128 stands for zero in the data rows.
Here is a table of points, one per row:
[ 79 116 124  96 117  48  92 153 109  82  97 111 115  82  69 151 129 158
 121 169 130 117 131 123 143 174 120 138 161  66  90 130 177 123 112  93
  59 161 126 140  78 102 171 142 164 105  86  88]
[145  97 112 117 118 163 133 142 144 155 176 158 143  76 150 132 190 141
  86 116 135 164 124 187 100 100 121 136 133 147 118 163 185 113  77 166
 172 152 168 112  84 139 158 152 138 142 148 136]
[190 147 143 110 127  96 135 131 137 129 139  92 131 153 135  96 131 103
  89 176 139 100 146 133 172  79 131 107  93 131 153  88 130 128 127  89
 174 104  82  70 131 158  86  39 149 140 140 105]
[143 120 138 117 164 152 108 150  97  87 114  88 116 111 111 122  99 142
 117 116  85  99 134 171 173 192 220 145  92  94 147 102 103 129 117 132
 192 118  94  96 139 101 118 124 133 143 127 139]
[157 149 178 134 138 155 100 121 111 121 190 156 147  95  87  93 144 142
 157  88  83 150 107  67 136 135 139  95 117 132 128  64 138  91  87  43
 107 109 131  90 121  98 160 113 122 126  85 116]
[116  88 111 107 106 174 136 132 132 150 135 142 170 146 107 100 130 135
 133 153 176 147  77 128 103 169 136 147 133 144 174  67 138 138 117 138
 181 123 124 125 116 174 134 137 155 102 157 120]
[146 147 144 144 103  94 100 137 118 122  59 124 104  79  78 132 110 141
 128 173 106  91 138 146 169 128  98  87 172 123 161 123  79 108  92 107
 107 175 127 110  72 124 162 164 153 120 109 151]
[165 111 113  93 114  76  91 145 181 181 122 130 102  86  66 124 158 120
 142 148 144 120 115 136 157 130 149 159 128 181 114 157 128  88 134 172
  65 116 180 170 184 143 127 117 111 141 134 127]
[ 91 127 113 104 106 112 108 165 117 192 166 151 129 223 187 150 100  80
 161 148 164 129 156  98 120 158 115  78 103 132 127 136 110 146  80 127
 123 127 157 139 100  63 126 187 181 233 149 122]
[152 124 113 109 110 158 121  59 107 144 124 122 170 130 127 139 156 124
 105 188 216 178 142  96 121 158 116  61 128 106  86  73 133 122 184 133
 159 119 118 101 138 118 116 127 154 160 146 151]
[ 97 169 119 161  25  87 163 129  34  44 117 149 167  84 166 123  34 113
 136 121  88 172 110 163 119 108 155 132  11 152 132 192  71 105 125 163
  39  81 197 152  58  90  87  63 129  99 151 198]
[117 170 148 113 144 142 159 167 139 129  89 100 142 107 186 120 138 179
 161 142  92  98 125 110 116 138 115  79 187 146 118 110 149 101 104  76
 132 105  86 141 171 152  81 109 149 170 125 110]
[ 81 116 134 144  89 123 148 190 129  81  99 157 108  70  99 135 150 115
 140 139 119 124 197 146 166 145 165  97 133 120 129 123 131 137 157 116
 112 134 157 152 118 168  76 168 148  85  95  61]
[131 166 125 159 175 139 107 126 119 194 180 166 171 109 164  97 170 103
 103 147 135 129 105 136 138 160 120 137 120 136 173 140 176 155 141 163
 137 160 118 103  96 177 148 126  79 102 146 142]
[178 155  99 104 120 110 193 113 175  94 174 137 111 134 140 116 155 120
 159 125 132 109 129 105 104 144 158 133 182 104 161 181 126 123 125 152
 115  75 165 171 163 196 191 125 107  93 184 160]
[130 126 102 120 149 171 138 133 136 129 147 100  96  92 136 135 129 102
 188 166 167 146  97  80 125 117 151 125 169 103 113 121 136 108 105 176
 136 126 136 121 153 124 134  74 114 124  84  78]
[108 100 102 113 138 109  94  68 143 113 122 134 113 127 144 120 206 157
 132 130 161  89  96 151 151  81 160 209 164 185 168  77 110 143 126 115
  60 136 113 136 166  98 143 119 132 114 162 145]
[118 118 143 165  85 147  89 170 100  73  59 159  22  93 107 176  97 141
 144 173  62  66 155 136 189 142  98 121  86 135  85 133 147 158 112 108
  81  60 139 150  86 202 200 214 144 132  84 173]
[153 131 119 117 147 137 135  93 165 127 114  88 111 114 116  55 103  85
 102 126 155 117 102  76 116 133 162 128 138 147 105 100 172 167 144 151
 113 144 121 138 154 103 157 157 145 129 153 104]
[109 149 142 129 146 151 125 173  84  72 113 123  94 149 140 149 153 161
 113 129  40  58 165 139  25  95  92 129  38  78 107  70 110 145 127 134
 170 147 160 120 141 104 143  80  97 144 161 138]
[105  98  94 117  82  90 183 172 133 207 221 234 154 153 161 131 124 101
 119 177  70 138 103 225 111 108 138 129 127 139 147 168 145 184 196 151
 175 115  74 176 106 105 210 178  55 189 152 138]
[ 89  99 131 116 119 171 104  73 137 180 138 157 153 183  95  95 157 131
 154 141  98  85 123 146 125  93 177 159 180 167 145 171 154 161 157 172
  60 175 132 110 163 167 127  80  98  87 120 131]
[172 168 122 152 113 106 100 125 127 107 114 127 148 122 110 131 149 187
 138  86 190 136 149 134 138 131 156 162 186 108  86  96 120 159 170 118
  82 152 142 117 136 173 118 172  83 166 102  91]
[149 125 100 120 123  90 114 177 114  91  78 110 133  73  87 188 155 113
 108  74 104 134  83  86 162 154 121 101 142 158 165 112 146 162 130  91
 112 156 131 111 122 110 149  98 113 114 145 125]
[109 131 154 192 156 152 137 157  94 129 100 140  76 178 161 148  91  82
  77 155  43  89 226 180   5 178 157 192 102  38   9  77  59 111  99  85
  87 126 137 157 113  97  86  80  75  77 207 185]
[107 111 113 123 162 124 158 160 158 155 142  73 104 120 145  99 128 149
 159 122 162 174 136 133 139 113  87  79 137 152 126  90 100 165 165 128
 105 128 178 141 165 132 152 141 110  70  95 140]
[128  99 102 104 144 154  97 104 175 122 152 162 175 146 160 112 141 130
  92 112 139 110 114  88 118 150  93 129 163 156 120 140  77 120 177 129
 183 145 140 130 118 123 125 125 164 113  80 100]
[196 124 231 163 145 138 140  93 107  99 131  77 200 140 160 157 121  87
 147 112  40 141 156 172  90 119  82 180  71 100 126  92  81 121 160 149
 145 179 121 223 102 115  95  78 145 131 142 150]
[150 142 123 105 137 106  76 147  63  39  63 122  69 147  85 121 136 165
 180 101  76 139 176 163 113 147 141 131 129 128 104 170 118 131 131 112
 206 167  87  92  70  87 145 119  68 116 128 211]
[149 155 132 128 136 135 150 176 160 123 122 174 173 158 133 149  91  92
  85 117 168 127  93  84 155  56 131 153 154  73  82 102 128 102  92 135
 178 154 113 166 124 116  65 141 194 144  91 236]
[110 161 165 167 115  95 184 156 126 162 143 104  88 101 111 136 181 159
 149 149 142 159  78  90  97 100 145 178 150 132 132 142  83 117 145 156
 118  99 150 128 171 147 156 187 138 117 108 109]
[105  91 142 153  91 100 117  81  99  74 169  75 162 173 119 117 173 103
 157 101  99 128  90 131 186 154 103 117 108 107  82 114 132  96  94 122
 145 100  70  85 143 133  75 109 104 141 146 135]
[121  76 105 106 168 121 137  94 141 182 144 146 163  90 146 176 114 165
 157 126 173 143 182 102  69 107 112 161 108 184 132 146 142 142  85 154
 143 108  59 111 128 178 139 129 120  69 124 101]
[141 138 103 112 155 151 172  61 110 124 115 149 142 132  90 123 132 117
 101 111 129 150 128 127 164 158 116  85 139 127  92 114 112 151  97 108
 183 145 132 110 181 162 121  72 163 180 128  81]
[ 96 148 134 127 226 167 100 127 145  94  92 173 145 171 154 162 105 123
 107 120 122 192  75 103 140  87 112 118 116 101 119 160 126 112 133 129
  89  61 146 136  84  81  58 118 123 145 165 125]
[144 120 121 175 166 151 203 161 104 195 213 166  94 144 131 175  95 117
 165 138 164  91 146 164  97 139  94 121 114 175 166 155 142 136 167 131
 153 148  95  67  96  65  93 187 112 137 133 153]
[ 80 127 197 182 112 135 144 145 132 107  73 126 153 162 137 106 114 151
 119  62 178  64 104 118 169 117 128  58  76  98 141 208 114  89 119 145
 108  93 109 180  90  91 146  88 141 127 151 105]
[113 116 124  93 110 114 170 119 126 197 193 162 110 170 207 231  82 126
 139 120 132  82 111 139 104 150 154 114  95 152 145 144 141 109 158 130
 181 157 186 129  77 109 131 198  92 162 141 109]
[128  69  64 123 121 124 127 118 113 140  99 100 104  96  72  63 107 151
 122 148 155 140 129  82 108  77  94 158 142 104 173 131 120  78 132 128
  77 122 159 164 143 153 112 174  53 154  83 101]
[139 120 119  69 123 150 164 118 158 161 124  97  82 148 131  72 136 141
 120  85 143 139  96 153 121 123 122 128 131 134 112 127 132 111 141 150
  81 163 111  77 158 186 137 133 189 111 137 135]
[160 104  84 164 191 111 130  70 126 151 107 107 146 148 125 108 146 110
 139 103 117 141 109 144 108 123 157 101 119 109 109 154 164 159 135  81
 168 111 124 130 152 117 120  96 193 131  66 121]
[123 123 180  98 129 157 136 113 186 127 127 147 159 119 149 130 116 143
 116 141 198 155 142 109 118 179 118 129  93 117 173 169 166 172 123  85
 159 154 119 136 183 159 131 101 118 145 116 145]
[ 58 165 149 129 163 143 138 139 166 128  87  95 142 121 141 117 108  98
 115 135  95 130 201 143 168 106 136 169 164 148 103  71 136 105 117 112
 194 119 141  93 109 141 134 106 140 152 132 117]
[138 187 147 171 108 104 124 129 142 143  94 180 170 189 143 101  72 175
 124  97 106 156 131 119 161 142  90 148  90  90 143 165 138 106 117 190
 139  93 146 102 119  47  83 105 147 111 135 102]
[151 129 109 151 148  96  88 147 181  95 137  97 111 151 136 128 109 106
 143 133 159 192 141 111 121  95 143 116 147 149 170 120 112  81 125 155
  64 156 128 106 168 177 182 162 125 135 119  93]
[110 102 146 121 104 102  79 106 166 143 161  75  79 114 112 112 114 146
 109  84 163 150 119  96 123 115 129 124 194 130 134 106 158 193 149 141
  97 114 139 126 132 140  98  98 112 144 130 122]
[101 130 107 118 120 136  60  96 100 180 146 131 117 111 131 152  92 134
 140 111 124 135 147 129 149  90  77 134 140 127 154 198 129 103 141  99
 185 151  93 165 198 118  99 184 159  92 188 121]
[162 162 127 107  58 176 135  84  79  71 124  53 127 128  97 139 171  83
  49 113 125 121 105 144 140 146 112 127 140 177 166 150 124 138  97 102
  94  80  82 141 127  80 141 147 107  83  52  96]
There is one direction along which these points spread out most. Take the direction at right angles to it along which they spread out most. Go by this last direction. For each point below, how far along it does it lie, from 0 to 99? 50 is the average, and the first point above lies past it. One standard deviation of the points above along it is 16.
[157 149 178 134 138 155 100 121 111 121 190 156 147  95  87  93 144 142
 157  88  83 150 107  67 136 135 139  95 117 132 128  64 138  91  87  43
 107 109 131  90 121  98 160 113 122 126  85 116] ~ 64
[116  88 111 107 106 174 136 132 132 150 135 142 170 146 107 100 130 135
 133 153 176 147  77 128 103 169 136 147 133 144 174  67 138 138 117 138
 181 123 124 125 116 174 134 137 155 102 157 120] ~ 41
[144 120 121 175 166 151 203 161 104 195 213 166  94 144 131 175  95 117
 165 138 164  91 146 164  97 139  94 121 114 175 166 155 142 136 167 131
 153 148  95  67  96  65  93 187 112 137 133 153] ~ 14
[113 116 124  93 110 114 170 119 126 197 193 162 110 170 207 231  82 126
 139 120 132  82 111 139 104 150 154 114  95 152 145 144 141 109 158 130
 181 157 186 129  77 109 131 198  92 162 141 109] ~ 10
[196 124 231 163 145 138 140  93 107  99 131  77 200 140 160 157 121  87
 147 112  40 141 156 172  90 119  82 180  71 100 126  92  81 121 160 149
 145 179 121 223 102 115  95  78 145 131 142 150] ~ 42
[178 155  99 104 120 110 193 113 175  94 174 137 111 134 140 116 155 120
 159 125 132 109 129 105 104 144 158 133 182 104 161 181 126 123 125 152
 115  75 165 171 163 196 191 125 107  93 184 160] ~ 48
[149 155 132 128 136 135 150 176 160 123 122 174 173 158 133 149  91  92
  85 117 168 127  93  84 155  56 131 153 154  73  82 102 128 102  92 135
 178 154 113 166 124 116  65 141 194 144  91 236] ~ 41
[123 123 180  98 129 157 136 113 186 127 127 147 159 119 149 130 116 143
 116 141 198 155 142 109 118 179 118 129  93 117 173 169 166 172 123  85
 159 154 119 136 183 159 131 101 118 145 116 145] ~ 42
[118 118 143 165  85 147  89 170 100  73  59 159  22  93 107 176  97 141
 144 173  62  66 155 136 189 142  98 121  86 135  85 133 147 158 112 108
  81  60 139 150  86 202 200 214 144 132  84 173] ~ 75
[ 96 148 134 127 226 167 100 127 145  94  92 173 145 171 154 162 105 123
 107 120 122 192  75 103 140  87 112 118 116 101 119 160 126 112 133 129
  89  61 146 136  84  81  58 118 123 145 165 125] ~ 45
[162 162 127 107  58 176 135  84  79  71 124  53 127 128  97 139 171  83
  49 113 125 121 105 144 140 146 112 127 140 177 166 150 124 138  97 102
  94  80  82 141 127  80 141 147 107  83  52  96] ~ 71
[117 170 148 113 144 142 159 167 139 129  89 100 142 107 186 120 138 179
 161 142  92  98 125 110 116 138 115  79 187 146 118 110 149 101 104  76
 132 105  86 141 171 152  81 109 149 170 125 110] ~ 57
